In the data rows, the value 128 means zero.
A hidden rule labels the rows of this table. It goes by one to three of the table's principal directions, not those with the most spread.
array([116, 153, 145, 204,  86, 185, 105, 156,  90, 130, 189, 122, 112, 153, 105, 181, 198, 172, 184, 122, 176, 153, 211, 218, 122, 111, 140, 171, 187, 170, 159, 172]) Q
array([111, 137, 114, 137, 148, 134, 132, 119, 130, 108, 131, 129, 125, 137, 147, 120, 128, 109, 122, 134, 125, 130, 143, 106, 120, 129, 127, 142, 155, 120, 137, 132]) S
array([118, 115, 124, 157, 114, 107, 158, 106, 125, 106, 132, 112, 119, 153, 128, 106, 126, 106,  90, 120, 125, 147, 129, 119, 120, 142, 137, 126, 162, 127, 134, 109]) Q
array([119, 123, 115, 133, 145, 131, 137, 111, 130, 115, 121, 111, 125, 130, 125, 115, 117, 119, 117, 126, 126, 126, 125, 114, 123, 130, 129, 130, 143, 121, 131, 129]) Q
array([133, 114, 124, 129, 112,  99, 137, 112, 109, 136, 118, 124, 129, 131, 132, 110, 128, 122, 110, 128, 120, 140, 116, 134, 133, 134, 137, 132, 127, 117, 129, 110]) S
array([ 93, 155, 156, 218, 106, 182, 153, 144, 118, 105, 203, 184,  89, 199, 154, 163, 187,  97, 139, 145, 146, 166, 229, 139,  98, 135, 132, 158, 234, 181, 141, 162]) D
array([114, 120, 110, 132,  88, 103, 142, 119,  91, 134, 137, 166, 151, 145, 143, 145, 161, 109, 110, 143, 124, 184, 165, 176, 153, 138, 169, 173, 140, 141, 152, 139]) D
array([178, 121, 142, 131,  72, 109, 110, 146, 126, 138, 129, 114, 135, 119, 112, 116, 151, 159, 136, 106, 155, 137, 105, 175, 108, 131, 101, 113, 103, 159, 122, 131]) D
array([173, 139, 142, 113,  69,  83,  91, 157, 129, 159, 112, 125, 147,  87,  93, 156, 156, 207, 158, 100, 169, 134,  85, 203, 124,  92, 122,  94,  95, 166, 147, 157]) D
array([147, 116, 128,  88, 161, 176,  99, 122, 180, 153, 143, 128, 103,  95, 124, 135,  60, 165, 167,  78, 153,  89,  58,  98,  91,  81,  51,  55, 167, 165, 110, 177]) D
array([167, 119, 147, 107,  89, 117, 108, 148, 133, 158, 124, 138, 132, 123, 121, 124, 131, 140, 139, 121, 130, 128, 107, 154, 131, 138, 113, 114,  80, 147, 104, 119]) Q
array([126, 104,  94,  85, 171, 149, 139,  91, 160, 126, 101, 108, 144, 103, 111, 117,  71, 124, 123, 110, 120, 106,  72,  96, 133, 127, 115, 108, 122, 121, 114, 139]) S
array([ 69,  89,  58, 131, 165,  99, 193,  47,  95,  61, 133, 124, 147, 135, 164,  81, 115,  54,  47, 125, 102, 176, 144,  85, 111, 134, 163, 164, 206,  68, 179, 106]) D
array([126, 111, 119, 130, 112,  92, 135, 101,  91, 154, 119, 133, 124, 128, 136, 118, 127, 133, 116, 130, 122, 147, 115, 145, 139, 120, 144, 135, 148, 118, 141, 122]) Q
array([128, 121,  92,  87, 167, 114, 118, 107, 146, 115,  99,  92, 141, 104, 142,  99,  75, 124, 111, 113, 124, 111,  80,  88, 128, 120, 102, 116, 125, 108, 129, 129]) Q
array([140, 125, 144, 158, 107, 136, 143, 132, 128, 112, 150, 128, 124, 138, 127, 121, 150, 127, 126, 118, 139, 130, 133, 130, 103, 135, 111, 118, 143, 133, 125, 113]) S
array([114, 137, 132, 157, 128, 139, 143, 129, 133,  96, 151, 140, 121, 146, 136, 125, 154, 105, 120, 131, 129, 137, 161, 117, 104, 133, 133, 136, 157, 125, 138, 122]) Q
array([145, 130, 147, 125, 115, 136, 113, 148, 134, 138, 135, 131, 122, 119, 116, 137, 136, 147, 145, 121, 139, 122, 127, 144, 117, 120, 116, 113, 113, 144, 122, 137]) Q
array([154, 101, 120,  80, 119,  93, 118, 115, 137, 154,  98, 116, 134, 110, 126,  99,  86, 128, 109, 113, 115, 124,  71, 121, 138, 131, 115, 103,  88, 123, 109, 112]) D
array([161, 126, 140, 115,  90, 113,  97, 144, 119, 167, 126, 135, 126, 121, 127, 132, 133, 157, 149, 119, 143, 135, 110, 168, 131, 120, 110, 120, 111, 158, 120, 144]) D
array([129, 144, 172, 186, 100, 132, 132, 154, 141, 117, 147, 110,  96, 157,  93, 137, 161, 141, 131, 124, 140, 123, 157, 145, 114, 132, 143, 111, 137, 145, 124, 111]) Q
array([109, 129,  59,  60, 213, 133, 134,  85, 201,  78,  91, 120, 159,  88, 154, 101,  54, 100, 105, 104, 122, 102,  55,  35, 102, 108,  90,  95, 154, 111, 137, 157]) Q
array([161, 112, 201, 204,  50, 121, 156, 150, 117, 136, 170, 112,  90, 167,  97, 118, 163, 146, 119, 107, 140, 128, 132, 154, 105, 148, 113,  86, 138, 143, 102,  70]) D
array([104, 131, 163, 186,  98, 119, 155, 136,  99, 126, 149, 136, 108, 161, 102, 147, 177, 123, 118, 148, 117, 144, 184, 157, 141, 139, 188, 144, 136, 115, 138,  94]) S
array([172, 140, 138, 107,  76, 123, 101, 159, 111, 179, 130, 170, 159, 106, 142, 170, 152, 181, 174, 127, 156, 137, 104, 184, 147, 118,  97, 128,  99, 171, 121, 161]) S
array([165, 123, 125,  96,  97,  89, 113, 136, 134, 147, 103, 136, 147, 120, 143, 112, 121, 131, 118, 126, 129, 138,  91, 139, 134, 139, 108, 121,  89, 147, 114, 127]) S
array([106, 142, 158, 109, 204, 149, 101, 153, 173, 112, 102,  76,  85, 136, 108,  90,  83,  87, 120, 152,  75,  60, 146,  45, 136, 146, 149, 115,  52,  61,  87,  64]) D
array([107, 112, 103, 113, 139, 127, 151, 101,  96, 133, 122, 152, 154, 113, 131, 141, 137, 120, 124, 142, 115, 144, 136, 140, 149, 128, 161, 156, 127, 102, 146, 129]) S
array([157, 112, 111, 104, 115,  97, 138, 115, 150, 107, 104, 115, 152, 118, 134,  87, 117, 109,  96, 114, 124, 132,  83, 110, 110, 148, 107, 113, 100, 124, 117, 108]) S
array([103, 145, 152, 179, 133, 158, 125, 144,  99, 130, 159, 124,  95, 152, 121, 153, 155, 140, 148, 143, 138, 130, 189, 147, 129, 118, 144, 148, 167, 134, 141, 141]) Q
array([101, 111, 114, 140, 152, 121, 161,  99, 123, 101, 124, 101, 122, 140, 123, 107, 107, 100,  89, 128, 111, 131, 132,  99, 131, 139, 148, 132, 148, 100, 135, 104]) S
array([ 72, 159,  65,  80, 245, 165, 107, 103, 139, 110, 100, 133, 147,  80, 150, 156,  92, 135, 161, 146, 125,  96, 127,  78, 136,  80, 137, 151, 159,  92, 166, 192]) D
array([122, 111, 133, 157, 109,  84, 165, 107, 124,  98, 124, 107, 119, 146, 117,  96, 134, 106,  76, 120, 119, 145, 123, 117, 114, 141, 149, 113, 144, 111, 138,  88]) D
array([159, 128, 160, 154,  71, 109, 123, 153, 117, 141, 137, 126, 120, 149, 119, 124, 159, 137, 125, 128, 138, 144, 139, 166, 124, 146, 125, 126, 108, 155, 115, 115]) S
array([ 86, 108,  52,  55, 243, 221, 109,  79, 147, 130, 126, 112, 141,  84, 141, 142,  34, 124, 163, 111, 126,  96, 101,  82, 140,  93,  95, 142, 169, 114, 134, 199]) D
array([125, 132, 109, 110, 144, 147, 109, 118, 124, 144, 133, 144, 133, 107, 141, 144, 121, 148, 159, 119, 141, 123, 115, 134, 124, 101, 111, 130, 153, 134, 141, 162]) S
array([119, 138, 145, 164, 133, 128, 147, 134, 145,  88, 137, 110, 112, 147, 120, 113, 142, 111, 107, 128, 127, 121, 147, 102, 103, 138, 130, 117, 142, 121, 129, 106]) S
array([ 88, 136,  86,  55, 233, 144, 114, 108, 160, 120,  85, 124, 138,  97, 147, 121,  58,  97, 127, 149,  88,  87, 107,  47, 154, 116, 138, 133,  99,  76, 123, 134]) D
array([117, 111, 130, 154, 137, 127, 164, 112, 132,  85, 136,  96, 116, 145, 114,  97, 125,  98,  86, 121, 122, 134, 141, 105, 105, 146, 134, 121, 144, 115, 129, 103]) Q
array([106, 141,  98,  97, 176, 127, 134, 118, 134, 113,  98, 132, 161,  83, 112, 158, 126, 152, 138, 137, 132, 116, 116, 123, 138, 101, 153, 130, 114, 110, 157, 161]) S
array([178, 130, 162,  60, 119, 203,  39, 172, 160, 247, 128, 141, 119,  67,  66, 209,  89, 243, 254,  95, 163,  69,  64, 201, 161,  72,  88,  74,  63, 190,  88, 199]) D
array([157, 108, 117,  71, 117, 129,  98, 125, 108, 194, 108, 142, 149,  99, 134, 139,  99, 155, 161, 127, 123, 121,  84, 158, 167, 124, 111, 133,  79, 132, 106, 140]) Q
array([ 50, 105,  31,  29, 227, 195, 135,  73,  61, 143, 158, 244, 184,  92, 242, 162,  94,  57, 152, 174,  80, 157, 179,  85, 172, 106, 140, 229, 171,  60, 164, 177]) D
array([168, 115, 141,  86, 116, 144,  92, 140, 141, 193, 107, 128, 122, 115, 109, 135,  94, 156, 162, 122, 130, 109,  86, 153, 150, 130, 103, 110,  77, 164,  86, 150]) D
array([128, 125, 138, 159, 120, 129, 150, 128, 147,  94, 131,  93, 119, 152, 109, 107, 130, 109, 100, 121, 127, 126, 135, 114, 117, 153, 130, 120, 129, 128, 117,  99]) Q
array([183, 144, 227, 137,  88,  93,  49, 203, 182, 190,  82,  19,  51, 154,  36,  98,  90, 176, 142, 116, 114,  58,  95, 145, 161, 147, 138,  62,   0, 141,  53,  56]) D
array([146,  93,  64,  87, 100, 120, 200,  85,  82, 110, 136, 221, 229, 101, 197, 142, 158,  98, 103, 141, 134, 192, 107, 143, 131, 157, 100, 173, 141, 139, 146, 157]) Q
array([111, 126, 108, 119, 155,  95, 133, 105, 111, 126, 103, 118, 123, 131, 152, 101, 107, 105, 101, 144, 107, 130, 122,  97, 138, 130, 140, 142, 136,  98, 135, 114]) D
array([ 94, 138, 134, 148, 166, 149, 135, 123, 131, 109, 140, 125, 105, 128, 116, 136, 133, 124, 134, 133, 122, 112, 155, 105, 114, 109, 150, 124, 157, 104, 144, 128]) D
array([ 87, 124,  60,  96, 227, 139, 161,  67, 200,  54,  95,  82, 145,  98, 128, 100,  47, 104,  88,  94, 127,  96,  59,  26,  99, 107, 104,  86, 187, 100, 147, 145]) Q
array([111, 125, 127, 147, 136,  87, 163, 111, 156,  84, 110,  98, 119, 145, 117,  98, 112, 100,  70, 120, 116, 131, 114,  86, 116, 140, 146, 102, 144, 114, 134,  95]) S
array([103, 125,  94, 140, 133, 142, 181, 105, 115,  80, 150, 162, 173, 130, 160, 141, 151,  99, 107, 133, 130, 156, 147, 113, 125, 142, 129, 157, 168, 114, 153, 129]) Q
array([181, 139, 127,  81, 128, 132,  83, 154, 192, 128, 110, 117, 136, 108, 144, 101,  93, 137, 144, 100, 144,  98,  65,  98,  99, 130,  51,  86,  89, 160,  93, 142]) Q
array([ 91, 173, 124, 157, 152, 202,  68, 154, 109, 152, 168, 136, 101, 135, 128, 193, 151, 171, 210, 135, 163, 125, 200, 178, 137,  81, 134, 172, 192, 161, 160, 208]) Q
array([130, 125, 148, 170,  98, 104, 143, 127, 123, 114, 138, 113, 107, 157, 120, 106, 148, 115, 102, 124, 127, 141, 143, 132, 112, 141, 139, 122, 145, 127, 129,  98]) S
array([117, 100,  76,  71, 184, 172, 135,  80, 155, 137, 107, 122, 151,  92, 115, 134,  64, 130, 140, 108, 126, 110,  73, 105, 137, 114, 113, 117, 138, 128, 122, 168]) Q
array([104, 135, 117, 134, 154, 117, 141, 121, 144, 102, 118, 113, 117, 150, 139, 114, 104,  97,  94, 136, 117, 134, 139,  92, 130, 138, 137, 132, 150, 130, 131, 130]) Q
array([105, 127, 158, 174, 109, 138, 160, 134,  97, 128, 154, 148, 117, 156, 114, 150, 171, 115, 124, 152, 114, 140, 184, 147, 145, 144, 176, 151, 131, 112, 130,  98]) Q
array([111, 124, 157, 196, 100,  89, 155, 122,  91, 115, 137, 101,  92, 177, 123,  96, 158, 100,  86, 144, 109, 145, 171, 128, 129, 152, 169, 144, 147,  98, 133,  67]) S
array([168, 130, 176, 159,  64,  80, 127, 161, 125, 139, 118, 104, 113, 148, 100, 114, 156, 147, 109, 127, 136, 136, 125, 163, 127, 150, 133, 106,  85, 153, 109,  96]) Q
array([122, 125, 147, 191,  84, 134, 188, 135, 111,  84, 165, 144, 144, 169, 131, 135, 183,  98,  97, 139, 130, 160, 178, 139, 122, 171, 143, 150, 146, 132, 130,  94]) D
array([126, 136, 122, 157, 111, 117, 149, 124, 146,  88, 136, 128, 133, 150, 135, 116, 148, 107, 101, 120, 139, 148, 136, 120, 104, 141, 124, 128, 159, 146, 138, 127]) Q
array([113, 123, 139, 109, 126, 151, 103, 130,  77, 215, 123, 156, 125, 112, 102, 189, 131, 174, 187, 153, 117, 121, 144, 191, 196, 106, 179, 157,  97, 122, 126, 149]) S
array([110, 159, 188, 226, 106, 128, 151, 166, 134,  77, 159, 106,  81, 192, 111, 116, 189,  98, 103, 149, 122, 126, 209, 113, 102, 159, 159, 133, 143, 120, 123,  73]) D
array([133, 142, 132, 103, 140, 127,  91, 140, 137, 159, 111, 125, 123, 102, 115, 146, 116, 164, 161, 124, 133, 104, 106, 138, 140, 100, 130, 113, 107, 126, 129, 143]) Q
array([152, 124, 139, 117,  91, 113, 110, 137, 131, 158, 128, 140, 127, 120, 119, 137, 134, 154, 143, 113, 140, 135, 107, 161, 128, 117, 121, 110, 117, 153, 125, 138]) S
array([146, 122, 141, 130,  99, 121, 128, 137, 120, 139, 133, 137, 134, 128, 124, 131, 143, 135, 132, 126, 131, 134, 125, 149, 129, 135, 126, 126, 110, 135, 121, 118]) D
array([152, 133, 183, 170,  85, 133, 115, 164, 117, 148, 148, 113,  98, 140,  91, 139, 164, 163, 151, 124, 143, 119, 149, 170, 118, 128, 130, 111, 108, 144, 116, 112]) S
array([107, 126, 143, 149, 138, 131, 151, 122, 118, 133, 124, 127, 116, 138, 102, 142, 136, 127, 124, 144, 114, 123, 146, 129, 144, 132, 168, 130, 125, 113, 128, 113]) D
array([162, 112, 112, 119, 114,  83, 142, 111, 145, 100,  97,  92, 142, 129, 136,  70, 110, 106,  80, 114, 126, 134,  80, 103, 106, 157,  98, 112, 109, 129, 114, 104]) D
array([ 89, 115, 133, 170, 136, 115, 166, 104, 105, 114, 135, 100, 103, 165, 123, 115, 116, 100,  86, 136, 107, 139, 154, 108, 147, 143, 164, 138, 165, 100, 134,  90]) D
array([155, 135, 126, 122, 118, 115, 119, 132, 165, 114, 121, 125, 128, 126, 138, 107, 120, 128, 122, 107, 144, 124,  92, 110,  95, 127,  87,  98, 137, 155, 120, 138]) S
array([173, 125, 153, 148,  42,  94, 157, 152, 122, 127, 142, 162, 166, 134, 132, 142, 179, 144, 118, 121, 148, 157, 113, 169, 126, 153, 112, 116, 103, 159, 120, 106]) D
Which label does each new row get?
array([123, 139, 131, 108, 157, 216,  92, 143, 154, 159, 157, 148, 122, 105, 110, 181, 113, 166, 205, 113, 146,  93, 129, 141, 131,  95, 105, 117, 137, 149, 118, 176]) S
array([118, 119, 104, 128, 128, 127, 140, 104, 111, 123, 137, 150, 138, 126, 148, 126, 136, 116, 122, 126, 131, 150, 133, 132, 119, 121, 129, 144, 165, 128, 147, 144]) S
array([133,  32,  35,  14, 116,   0, 234,  43, 126,  58,  32,  90, 238,  72, 114,  55,  59,  69,   0, 106,  86, 205,  21, 106, 160, 168, 185, 108,  46,  80, 163,  78]) Q
array([128, 128, 142, 137, 127, 120, 125, 131, 123, 135, 123, 116, 114, 131, 115, 122, 130, 133, 127, 131, 123, 121, 130, 130, 129, 127, 139, 122, 119, 118, 125, 114]) D
array([111, 135, 129, 156, 136, 141, 138, 117, 123, 123, 142, 127, 117, 132, 124, 139, 136, 139, 139, 122, 136, 122, 133, 124, 121, 114, 131, 124, 171, 122, 141, 131]) S
array([107, 131, 113, 115, 177, 191, 110, 123, 126, 136, 144, 129, 122, 112, 131, 150, 108, 138, 169, 128, 133, 106, 141, 118, 129, 107, 113, 140, 151, 122, 130, 163]) D
array([127, 111, 108, 192,  85,  22, 224,  95, 146,   0, 136, 102, 151, 168, 162,  11, 192,  16,   0, 111, 118, 193, 150,  62,  26, 185, 136, 122, 170,  84, 170,  35]) Q
array([112, 139, 141, 140, 139, 165, 137, 139, 149, 120, 147, 145, 125, 132, 115, 158, 136, 130, 146, 129, 130, 115, 146, 121, 128, 124, 135, 121, 136, 133, 124, 133]) Q
array([125, 115, 112, 106, 125, 128, 134, 113, 104, 151, 124, 162, 146, 122, 142, 137, 133, 117, 133, 143, 115, 143, 131, 142, 147, 133, 144, 153, 119, 121, 129, 134]) S
array([ 91, 124, 100, 132, 161, 112, 146,  93, 119, 112, 117, 124, 122, 130, 133, 122, 114, 112, 104, 132, 119, 140, 134, 109, 129, 114, 157, 138, 173, 110, 156, 139]) D
array([117, 123, 117, 126, 127, 138, 129, 114,  98, 155, 130, 150, 134, 123, 129, 151, 138, 139, 147, 138, 128, 138, 138, 155, 149, 119, 148, 151, 139, 126, 138, 144]) S
array([174, 138, 182, 166,  40, 160, 134, 177, 106, 161, 185, 199, 146, 132, 129, 184, 209, 172, 185, 127, 162, 141, 150, 198, 118, 134, 100, 123, 117, 174, 114, 132]) S
array([ 95, 118, 121, 168, 140, 133, 186, 104, 117,  78, 139, 125, 134, 161, 135, 108, 147,  70,  83, 149, 101, 141, 169,  93, 129, 168, 162, 158, 144,  88, 130,  80]) S
array([196, 143, 156,  81, 127, 145,  17, 183, 153, 183, 128,  90,  87,  97, 140, 106,  83, 188, 192,  93, 161,  81,  80, 138,  95,  89,  27,  81,  93, 171,  95, 168]) Q
array([121, 113, 110, 105, 141, 118, 131, 109, 100, 142, 113, 132, 142, 110, 128, 126, 125, 126, 125, 140, 113, 132, 125, 136, 147, 126, 150, 148, 109, 100, 137, 124]) D
array([ 37, 177,  56,  92, 255, 255, 109, 101, 165, 117, 134, 180, 128, 136, 200, 176,  65,  76, 187, 173, 106,  90, 174,  27, 157, 110, 114, 192, 210, 118, 128, 216]) S
array([116, 122,  97,  99, 148,  95, 132, 104, 116, 125, 103, 129, 145, 110, 144, 115, 111, 119, 108, 133, 116, 136, 109, 114, 138, 120, 142, 137, 127, 103, 146, 128]) S
array([ 95, 152, 157, 194, 135, 174, 141, 146, 128,  93, 177, 135, 101, 151, 112, 155, 177, 128, 148, 132, 140, 122, 196, 130,  99, 117, 147, 133, 177, 123, 148, 126]) Q
array([110, 136, 110, 137, 123, 138, 110, 119,  82, 162, 137, 147, 130, 128, 139, 161, 147, 151, 161, 140, 139, 149, 156, 175, 153, 107, 149, 171, 162, 136, 154, 165]) S
array([ 71, 142, 137, 230, 129, 117, 164, 110,  95,  71, 162,  97,  81, 192, 132, 106, 169,  86,  84, 141, 123, 157, 214, 115, 107, 137, 176, 163, 220, 102, 166,  96]) S
array([ 99, 135, 131, 145, 162, 144, 149, 123, 146,  91, 130, 120, 120, 135, 113, 125, 133, 104, 114, 137, 113, 114, 152,  94, 119, 133, 154, 127, 133, 100, 133, 109]) Q
array([211, 120, 187, 157,  66,  60, 175, 159, 207,  54, 125, 122, 113, 166, 149,  27, 143,  65,  38, 105, 125, 127,  77,  48,  29, 193,  46,  40,  93, 158,  71,  49]) Q
array([121, 124, 127, 135, 127, 159, 131, 129, 102, 139, 149, 151, 133, 133, 137, 147, 145, 125, 147, 140, 127, 136, 158, 146, 138, 132, 133, 156, 135, 126, 129, 136]) Q
array([110, 128, 135, 164, 103, 163, 147, 130,  78, 132, 179, 181, 139, 133, 137, 172, 190, 136, 159, 140, 140, 155, 187, 175, 127, 119, 149, 165, 165, 126, 154, 140]) S
array([118, 199, 169, 187, 135, 255,  57, 197, 142, 177, 221, 189,  80, 162, 151, 234, 163, 186, 255, 133, 189, 102, 211, 169, 116,  87,  62, 150, 222, 227, 115, 240]) Q
array([111, 152,  95, 101, 171, 200,  59, 133, 125, 177, 136, 128, 117, 115, 137, 178,  93, 171, 206, 126, 158, 117, 142, 162, 152,  86, 104, 160, 170, 177, 137, 230]) D
array([120, 124, 122, 121, 139, 158, 121, 124, 113, 144, 144, 144, 131, 114, 127, 152, 130, 144, 157, 127, 135, 125, 136, 144, 131, 110, 127, 136, 141, 128, 137, 150]) D
array([110, 128, 112, 156, 146,  82, 134,  99, 121, 101, 102,  67, 101, 152, 134,  75, 106, 105,  80, 127, 117, 131, 123,  95, 121, 135, 139, 132, 162, 102, 141, 101]) S
array([ 90, 117,  97, 114, 161,  86, 189,  93, 146,  58, 112, 148, 157, 119, 141, 104, 129,  69,  59, 136,  98, 144, 127,  66, 111, 137, 167, 122, 136,  76, 157,  92]) D
array([125, 136, 163, 178,  87, 120, 140, 143, 113, 123, 161, 150, 107, 156, 128, 133, 176, 122, 126, 132, 130, 144, 167, 146, 113, 132, 145, 129, 151, 130, 134, 103]) S
array([163, 174, 203, 157,  87, 134,  60, 202, 162, 173, 155, 137,  67, 156, 135, 145, 137, 168, 179, 119, 150,  98, 134, 137, 112, 109,  81,  83, 127, 181,  96, 133]) D
array([138, 127, 147, 158,  95, 108, 146, 133, 128, 118, 131, 126, 124, 153, 124, 114, 150, 113, 107, 131, 124, 139, 136, 132, 123, 152, 136, 127, 122, 132, 119,  97]) S
array([137, 119, 135, 130, 114,  96, 141, 126, 118, 123, 116, 124, 131, 126, 118, 115, 141, 124, 105, 133, 123, 138, 126, 136, 125, 136, 144, 124, 108, 122, 131, 112]) Q
array([142, 133, 151, 167,  82, 100, 135, 138, 123, 122, 137, 125, 118, 150, 121, 119, 161, 132, 115, 123, 137, 143, 136, 148, 115, 137, 134, 121, 136, 139, 130, 106]) S
array([211, 133, 143,   0, 101, 136,   0, 194, 132, 255,  91, 170, 135,  57, 138, 170,  70, 217, 249, 122, 134,  90,  54, 208, 193,  80,  75, 114,   0, 180,  76, 194]) Q
array([174, 123, 234, 248,   5,  45, 173, 169,  91, 107, 161, 121,  75, 199, 109,  74, 231, 108,  68, 138, 124, 159, 178, 159,  79, 179, 150, 102, 112, 127, 111,  19]) D
